B =
[[ 28 -32 -51  54  17 -49  54 -19 -17]
 [ -6   6  -2   5  16 -31 -22  14  15]]
B[0,0]: 28
B[1,6]: -22
B[1,3]: 5
B[1,4]: 16
B[0,5]: -49
B[0,2]: -51

M = -0.313,1.533,-0.560,0.875,1.168,-1.154,0.937,0.058,1.122
M[0]: -0.313
M[4]: 1.168
M[8]: 1.122
M[1]: 1.533
M[5]: -1.154

grid =
-3.700,-2.631,-2.359,-3.787,-5.669,-2.750,-1.784,-3.126,-2.731,-1.883,-4.256,-3.949
-3.218,-2.665,-2.314,-3.685,-3.015,-4.233,-3.216,-2.017,-2.726,-3.113,-2.831,-3.459
-1.791,-5.637,-3.168,-1.242,-4.316,-3.417,-1.553,-2.262,-0.624,-3.872,0.498,-2.347
-2.752,-4.022,-3.275,-4.051,-6.857,-5.843,1.067,1.502,-2.367,-1.262,-4.414,-4.931
-17.903,-14.034,10.842,-1.070,-7.904,-2.956,-3.112,10.165,14.697,-11.390,4.302,20.773
-1.654,-4.231,-2.228,-1.399,-1.577,-0.252,-4.945,-3.655,-3.089,-1.446,-3.550,-2.085
-5.605,-3.386,-3.240,-2.026,-1.808,-1.930,-2.716,-4.941,-4.308,-4.667,-3.681,-3.695
-3.047,-4.310,-1.176,-2.061,-1.752,-4.532,-3.109,-4.720,-2.670,-0.062,-2.268,-2.656
-7.487,-5.356,2.687,-0.950,-2.990,1.069,-4.643,1.978,-3.404,-5.545,-0.540,-3.511
0.795,-4.330,-3.355,1.444,-4.066,-4.000,-1.164,-0.271,-2.189,-4.426,-2.839,-1.390
-6.225,-8.071,-7.935,-13.291,0.390,-6.532,-2.018,-6.674,-4.543,3.937,-3.535,5.809
1.554,-3.747,-4.058,-4.710,-3.046,-3.934,1.291,-3.540,-7.408,-2.030,-4.400,-1.231
-0.268,-4.464,-2.949,-2.982,-5.661,-2.605,-2.614,-5.071,0.545,-5.080,-3.930,-7.628
6.408,3.062,-4.373,-4.559,-8.041,-6.073,-0.683,-4.383,-1.162,0.521,-1.080,-3.474
-7.759,-2.175,-5.923,-0.855,-1.837,-4.588,-1.665,-6.903,-7.098,0.856,-2.930,-4.516
-4.419,-2.481,-1.809,-4.154,-3.831,-3.024,-0.551,-0.833,-3.672,-2.511,-2.364,-3.684
Indices start at 0.
(0, 0) = -3.700
(5, 5) = -0.252
(9, 10) = -2.839
(2, 7) = -2.262
(10, 6) = -2.018
(8, 6) = -4.643
(11, 11) = -1.231
(10, 1) = -8.071
(7, 8) = -2.670
(6, 11) = -3.695
(4, 5) = -2.956
(13, 1) = 3.062
(2, 0) = -1.791
(13, 10) = -1.080
(15, 1) = -2.481
(2, 10) = 0.498
(5, 6) = -4.945
(0, 11) = -3.949
(1, 0) = -3.218
(13, 3) = -4.559
(1, 10) = -2.831
(11, 10) = -4.400
(4, 3) = -1.070
(1, 5) = -4.233
(10, 10) = -3.535
(5, 0) = -1.654
(4, 2) = 10.842
(5, 4) = -1.577
(8, 7) = 1.978
(11, 2) = -4.058
(11, 3) = -4.710
(6, 3) = -2.026
(8, 10) = -0.540
(10, 2) = -7.935
(7, 2) = -1.176
(1, 8) = -2.726
(14, 8) = -7.098
(1, 3) = -3.685
(12, 0) = -0.268

arr = [ 51  21   4 -11]
arr[0]	51
arr[1]	21
arr[3]	-11

X = [[128, 60, 108, 184, 173, 85], [98, 129, 119, 50, 135, 67], [119, 103, 112, 157, 93, 100], [144, 28, 190, 144, 193, 107], [119, 184, 133, 81, 47, 152], [126, 209, 148, 43, 96, 182], [161, 92, 108, 142, 191, 152], [125, 125, 125, 124, 123, 126], [140, 116, 145, 106, 108, 152], [115, 108, 132, 117, 115, 117], [123, 118, 118, 101, 148, 111], [133, 122, 136, 115, 117, 139]]
X[0, 0] = 128
X[:, 2] = [108, 119, 112, 190, 133, 148, 108, 125, 145, 132, 118, 136]
X[11, 5] = 139
X[4, 4] = 47
X[7, 0] = 125
X[1] = [98, 129, 119, 50, 135, 67]
X[11] = [133, 122, 136, 115, 117, 139]
X[9, 5] = 117
X[:, 4] = [173, 135, 93, 193, 47, 96, 191, 123, 108, 115, 148, 117]
X[3] = [144, 28, 190, 144, 193, 107]
X[5, 1] = 209
X[6] = [161, 92, 108, 142, 191, 152]
X[0, 4] = 173
X[1, 5] = 67
X[6, 3] = 142
X[3, 0] = 144
X[4, 2] = 133
X[:, 5] = [85, 67, 100, 107, 152, 182, 152, 126, 152, 117, 111, 139]
X[5, 2] = 148
X[4] = [119, 184, 133, 81, 47, 152]
X[0] = [128, 60, 108, 184, 173, 85]
X[10] = [123, 118, 118, 101, 148, 111]
X[9, 2] = 132
X[6, 0] = 161
X[11, 2] = 136
X[4, 1] = 184
X[10, 2] = 118
X[8, 1] = 116
X[0, 3] = 184
X[6, 1] = 92
